In the rows, zero is written as 128.
The same turns and mirrors carry the whole set onto itself and the rows of a family onto each other. Which other rows belong to the same family as each row named below? List them in the order they appear above.
These 28 rows form 7 families of 4 rows each.
j148: 143 120 122 100 131 152 128 121
j397: 106 115 115 129 136  85 130 153
j965: 130 117 113 114 114  77 110 142
j979: 128 116 101 116 162  86 132 144
j462: 158 115 129 127 115 147 135 140
j690: 163 139 121 132 146 148 126 126
j679: 131 127 130 128 147  84  87 141
j362: 152 138 116 121 139 153 135 126
j909: 151 133 129 125 138 154 129 119
j814: 116 128 106 108 139  77 126 126
j303: 124 105 120 127 130  72 124 134
j143: 159 134 104 124 161 140 126 143
j118: 143 125 130 141 133 158 127 134
j261:  95 117 129 132 142 100 122 151
j824: 119  96 150 124 142  92 122 131
j446: 147 108 151 140 152 138 129 140
j86: 121 123 106 110 141  76 131 128
j700: 160 139 114 122 139 149 132 127
j169: 108 121 115 126 132  79 108 135
j186: 144 142 116 137 131 150 115 153
j28: 118 118 111  90 130  95 113 120
j959: 115 126 116 112 138  77 117 119
j107: 125 139 128 139 138 148 105 151
j993: 122 120 114 120 148  72 127 127
j645: 166 128 124 138 127 146 115 134
j354: 151 110 123 119 118  77 106 141
j47: 153 131 141 128 135 135  88 132
j495: 171 105 136 128 120 130 128 140

The rest of the family of j261: j107, j354, j495
The rest of the family of j645: j303, j118, j169
The rest of the family of j679: j824, j446, j47
The rest of the family of j959: j690, j909, j993

The same turns and mirrors carry the whole set onto itself and the rows of a family onto each other. Which other rows belong to the same family as each row named below? List them in the order they appear above.
These 32 rows form 4 families of 8 rows each.
j876:  90 102 137 114 121 129 153 129 130 141 134 117 132 131 121  91 113 125 113 106 107 140 120 115
j14: 187 147 135 132 152 132 126 115 126 123 122 145 138 128 133 150 144 134 161 144 114 118 138 132
j892: 193 161 116 117 129 134 113 115 145 124 123 122 135 129 134 154 139 120 144 143 133 121 122 140
j588: 135 161 149 118 105 135 148 140 130 128 102  92 132 113 151 144 126 128 118 119 140 131 116 104
j768:  90  91 131 120 117 135 139 144 119 137 150 125 129 123 123 101 133 118 119 102 108 139 116 105
j55: 185 167 114 125 136 127 123 114 136 126 115 128 134 124 132 149 130 133 148 154 140 124 139 142
j918: 122 141 104 120 123 157  99 135 136 157 138 102 141 128 110 125 108 110 151 118 132 115 120  93
j185: 184 157 107 131 132 133 109 130 125 123 131 136 132 116 135 159 150 126 153 150 141 123 135 131
j71: 146 108 109 138 153 145 114 125 131 138 168 173 131 138 113 114 125 138 141 141 114 127 142 130
j706: 146 132 139 132 126 113 121 135 130 141 128 112 159 135 120 112 171 141 155 101 144 147 156 113
j669: 122 147 143 115  89 123 152 131 122 118 118  81 124 117 152 142 131 121 130 121 136 133 112 117
j925: 146 129 140 145 137 128 124 145 126 139 125 124 159 128 119 120 167 134 154  91 147 134 154 110
j69:  83  97 128 128 123 129 149 143 111 138 143 131 129 117 123  96 123 132 122 112 115 141 134 107
j335: 141 170 149 128 109 116 129 114 131 119 114  81 143 114 137 127 136 119 131 130 141 140 115 106
j954: 152 112 102 131 164 139 110 127 132 145 147 172 139 129 104 108 131 131 136 135 112 130 143 131
j167: 152 118 141 126 129 105 163 123 119 107 127 151 122 118 147 124 155 142 115 138 116 149 136 154
j901: 139 143 114 117 124 170  92 140 146 144 148 119 135 136 132 130 101 105 149 150 121 132 116 108
j415: 125 162 118 118 132 160 102 131 147 152 136 114 137 137 114 119 104 110 151 119 127 117 112  96
j997: 129 123 110  98 133 127 134 125 119 129 115 133 104 108 134 141  96 120 116 168 110 118 111 145
j739: 136 115 132 129 128  92 170 118 109 119 117 134 128 111 124 119 161 146 117 106 127 131 139 140
j139: 129 150 136 107 100 117 148 133 124 126  98  80 132 108 142 136 138 113 126 114 134 137 113 117
j888: 150  98 127 129 121 103 159 127 107 112 130 139 126 111 142 131 159 142 115 137 121 146 143 152
j391: 129 127 107 114 127 149 141 123 124 122 137 141 104 112 136 138  92 110 111 156 104 115  99 134
j574: 113 155 102 117 131 155 107 125 150 157 150 115 132 133 120 133  96 117 151 128 133 124 135 103
j595: 139  98  96 128 148 127 114 117 125 135 164 161 132 135 105 105 137 123 147 137 108 132 140 143
j691:  88 112 110 114 101 131 136 143 129 140 143 107 126 119 122 100 118 117 105 113 134 145 117 115
j52: 129 129 105 100 116 134 137 113 129 124 139 128 104 118 138 129  95 118 112 165 101 129 102 137
j660: 144 136 135 147 120 135 127 133 136 134 149 120 160 139 122 110 166 132 150  88 139 146 144 103
j346: 148 126 123 108 107 128 150 114 112 113 125 132 105 122 138 144  88 124 107 159 121 128 125 131
j606: 133  88  96 118 145 147 134 143 123 145 151 171 120 133 120 123 126 132 135 126 108 124 140 141
j784: 127 132 123 139 147 135 112 144 143 151 140 121 159 124 118 105 175 127 159  97 127 135 130 116
j779: 162 104 142 128 122 108 156 132 105 106 116 138 132 114 135 117 167 136 115 128 115 139 120 144

The rest of the family of j595: j876, j588, j185, j997, j574, j660, j779
The rest of the family of j925: j768, j55, j71, j415, j139, j888, j52
The rest of the family of j706: j892, j918, j669, j69, j954, j167, j391

